(in the rows, 128 means zero)
One turn moves each row of this set onto another row. After a few examples, where does it send each row asked below?
Z_255: [150 109 157 110 191 111 105 119 120 111 132 141 138 169 136]
Z_732: [145 102 161 136 188  84 122 129 129 146 147 134 136 149 116]
Z_878: [136 114 136 107 192  80 123 118 134 148 134 126 135 156 121]
Z_773: [157 105 167 115 189 111 112 115 119 109 139 141 131 158 131]
Z_911: [133 105 149 152 162 117 131 119 133 126 143 120 137 174 102]
Z_361: [126 109 127 106 155  95  96 137 136 124 143 138 148 144 129]
Z_82: [151 113 152 105 190 100 106 109 123 105 130 131 133 173 129]
Z_641: [117 103 149 141 163 108 133 115 147 121 135 115 117 169 118]
Z_570: [146 116 148 112 133 123 104 111 150 127 129 118 139 157 109]
Z_376: [146 107 144 123 148  82 106 120 133 112 159 128 134 132 103]
Z_529: [159 110 162 110 188 101 114 104 122 104 137 131 126 161 122]
Z_165: [131 114 128 110 152  75  97 122 141 113 144 122 136 149 114]
Z_151: [143 110 153 113 132 123 107 112 154 126 130 119 131 151 113]
Z_864: [140 107 158 122 133 123 101 120 154 125 130 121 134 155 117]
Z_470: [140 108 154 123 188  72 127 115 137 139 140 123 122 148 115]
Z_200: [142 110 143 122 192  92 120 131 126 154 140 137 149 158 121]
Z_907: [142 103 142 119 151 101 105 135 129 125 158 144 147 129 118]
Z_812: [119 109 133 117 165 121 142 110 143 133 131 121 123 162 123]
Z_974: [134 111 132 128 164 130 139 115 128 138 141 127 144 167 108]
Z_248: [143 112 153 121 134 123  98 119 150 127 129 119 142 162 111]

Z_361 turns into Z_907
Z_200 turns into Z_732
Now find these:
Z_641 turns into Z_812
Z_255 turns into Z_773
Z_570 turns into Z_248

